In the data rows, 128 means zero.
Here are some points:
[109  78 114 184  90 150  61 135 164 172  95 104 136 137  95 136]
[141 171 134 110 149  97 150 123 136 151 150 126 124 128 123 153]
[123 100 112 174  99 142  94 159 112 175  65 100 187 120 111  65]
[133 126 162 169 125 156 103 173 131 161 101 141 137  98 105 149]
[151 105 145 142 186 108  95 159  75 138 122 106 152 114 136  89]
[140 125 126 108 149 126 143  75  96 164 125 145 139 117 132 158]
[107 118 127 140 119 119 141 131 111 109 129 141 129 113 123 135]
[132  98 103 132  93 147  66 150 155  95 127 102 133 199 100  62]
[127 156 118 122 162 128 152 102 164 147 139 143 104  98 127 140]
[108 133 108 133 139 113 174  80  95 119 134 173 148  76 129 165]
[135 111 117 155 138 151 134 111 133 181 131 103 137 163 123 134]
[169 125 152 148 185  99  97 161  86 132 122  98 162 115 138  82]
[155 142 122 132 174 117 120 144 122 165 126 151 138 176  77  81]
[142 125 117 110 150 114 147  64  97 165 114 142 147 124 126 169]
[ 79  87 108 114  99 181 132  90 173 114 179 138  24 166 106 157]
[129 119 126 140 110 138 120 138 101 111 110 127 147 162 108  92]
[139 153 135 121 130 113 147 123 125 150 133 137 129 119 131 145]
[106 130 100 100 155 124 104  86 136 147 150 117 100 135  83 157]
[180 142 112 100 160 105 136 116 168 156 111 108 159 102 156 136]
[110 124 122 144 112 156 120 142 121  98 124 139 122 107 135 113]
[137 146 165 142 132 122 143 116 121 164 152 117 122 133 130 138]
[163 141  42 164 204  75 218  52 141 121  45 109 207 218 157 102]
[156 179 116 131  81  46 196 116 124 111 184 146 163 243 142  98]
[124 116 112  90 119 153  94 129 156  91  94 112 120 152 108 138]
[143  79 109 134 100 187  91 119 153 153  83 127 107 146 129 104]
[ 66 112 134 213  87 102 188  92 179  86 122 129 113 171 133  82]
[167 145 129 128 126  99 125 127 158 167 131 109 154  79 153 175]
[ 95 112 104 218 153 181 119 166 181   3  80 118  84 218  66   0]
[107 139 154 170  91 141 124 142 161  77 121 131 118 151  98 116]
[132 111 160  98 103 165  83 114 118 191 154  95 124 122 130 111]
[110 139 149 137 111 113 172 122 125  99 142 137 121 181 123 113]
[ 47  71 163 200  58 143 139  66  96 224 110 189 146  41 110 165]
[140 152 128 111 164 122 151 114  85 160 118 152 151  96 158 126]
[140 192 116 142 132 144 190 145 114 139 121 165 133  64 133 142]
18 more points follow, each with its number after it:
[135 122 158 156 122 112 144 122 133 130 102 110 144 151 121 108] 0
[ 54  99 106 178 121  93 151  59 131  86 103 134 127  90 107 196] 1
[134 131 103 136 125 105 138 128 176 127 111 104 141 149 148 118] 2
[130 128 103 108 148 143 122 125 155 102 108 117 127 128 121 107] 3
[152  71 102 104  78 209  80 110 172 149  87 132  82 137 148 102] 4
[109 139 106 162 115 123 151 133 131  84 118 140 157 146 130 104] 5
[101 115 109 144 113 175 127 147  77 139 118 148 124 103 153 125] 6
[154 134 138 147 171 129 103 141 131 141  96 108 165 124 115  99] 7
[144 146 152 121 138 120 139 144 115 125 139 127 141 144 129 101] 8
[ 39 102  86 144 122  51 165  34 149  31 137 109 102  90 150 232] 9
[ 30 100 129 137  68 106 123 110 134  71 192 177  68 232  47 124] 10
[105 129 134 117  77 157 102 127  93 144 173 142 103 157 130 113] 11
[ 80 102  79 112 105 189 129  81 164 109  49 139 107  96  84 188] 12
[127 130 128 127 104 145 131 122 137 109 137 142 125 146 122 101] 13
[171 110 139 135 132 139 103 144 145 177 129 109 134 174 128  89] 14
[ 90 105 100 142 105 200 113 158  41 150 111 156 125  77 164 146] 15
[120 114 121  95 127 124 137 101  86 155 178 111  86 126 153 162] 16
[106 100  94 156 148 142  85 125 153 118  73 121 155 140 102  79] 17
Which two of these numbered points are nearest to each point below by angle, seen from the average point of the first points? Their numbers follow each, nearest first.
[148  96 109 103  97 180  84 122 148 149  96 136 107 132 138 121] > 4 12
[150 141 128 133 162 127 127 144 115 174 123 152 134 163  91  93] > 14 7
[144 121 181  85  67 133 158  73 162 189 172 119 102 234 127 147] > 11 16
[114 128 120 143 109 162 121 145 132 100 119 141 121 105 130 116] > 6 15
[109 150 110 204 103 153 130 150 161  23 113 131 133 157 121  43] > 5 13
[137 135 142 107 122 122 137 108 134 102 144 137 127 164 122  91] > 13 8
[108  68  70 206  86 158 104 167 100 202  15  90 195 126 117  34] > 17 7
[128 153 123 145  85 167 167 118 152 179 128 151 118 122 143 135] > 4 6
[116 122 114 136 121 151 122 137 106 139 116 139 134 115 137 129] > 15 6
Now 18 new points, numbered from 0 again:
[105 117  97 193 160 163 116 157 169  33  87 112 102 197  78  35] 0
[141  90  92 135  99 144  62 163 165  78 119  90 131 221  90  47] 1
[130 130 123 150  70 129 157 122 149 122  94 150 157 143 141 119] 2
[144 138 172  76 178 116 119 131 132  81 150 117 101 128 124 116] 3
[129 105  94  99 168 134 114 122 164  96  87  84 107 142 121 115] 4
[ 94 144 105 156 130 122 129 144 172  69 122 119 119  93 125 124] 5
[133 136 137 146 105 129 142 137 126 136 134 134 142 109 146 152] 6
[173 165 160 102 160  82 144 166 105 120 160 127 168 169 118  89] 7
[123 101 122 159 120 134  99 131 148 137 112 114 131 143 111 124] 8
[132 123 117 109 125 145 124 156 142  98 127 137 113 151 136 132] 9
[110 131  60  89 147 172 130 151 170  77 157 106  57 168 125 124] 10
[107 101 104  84  95 191  74 126 184  52  69 142  99 181  69 108] 11
[101 114  66 132 122  53 198 115 139  37 103 109 124 210 157 103] 12
[151 130 127 133 167 119 127 111 121 170  90 127 169  93 112 145] 13
[243 170 233  27 183  54  87 192  91 217 188  74 151  40 222 170] 14
[132 163 164 134 126 183 111 151 117 186 126 158 122  87 122 111] 15
[112 117 149 141 123 124 115 187 110  98 157 119  97  96 136 139] 16
[121 133  90 115 142 156 129 149 163  97 155 106  83 153 132 130] 17
Which two of these numbered points are nearest to each point below by angle, seen from the average point of the first points? Their numbers follow each, nearest first.
[155 147 184  32 196 123 111 140 138  70 172 122  69 124 137 107] > 3 9
[156 159 166 124 148 110 132 171 104 117 141 117 157 173 124  74] > 7 3
[143 163 132 144 127 124 156 144 150 116  77 144 165 128 142 107] > 2 5
[106 136 111 149 110 132 130 134 160  94 127 135 122 118 123 125] > 5 17
[125 157 190 133 123 210  87 137 121 225 133 173 114  61 103 107] > 15 14
[168 134 150  83 151  97 114 138 123 169 145 101 141  96 164 149] > 14 13
[150 163 155  98 157  91 137 127 107 148 162 126 126  87 158 151] > 14 3
[192 204 173  64 191  77 139 142  95 169 163 113 138  46 188 176] > 14 13
[149  98 111 113  93 113 132 125  96 120 125 125 150 153 139 123] > 12 2
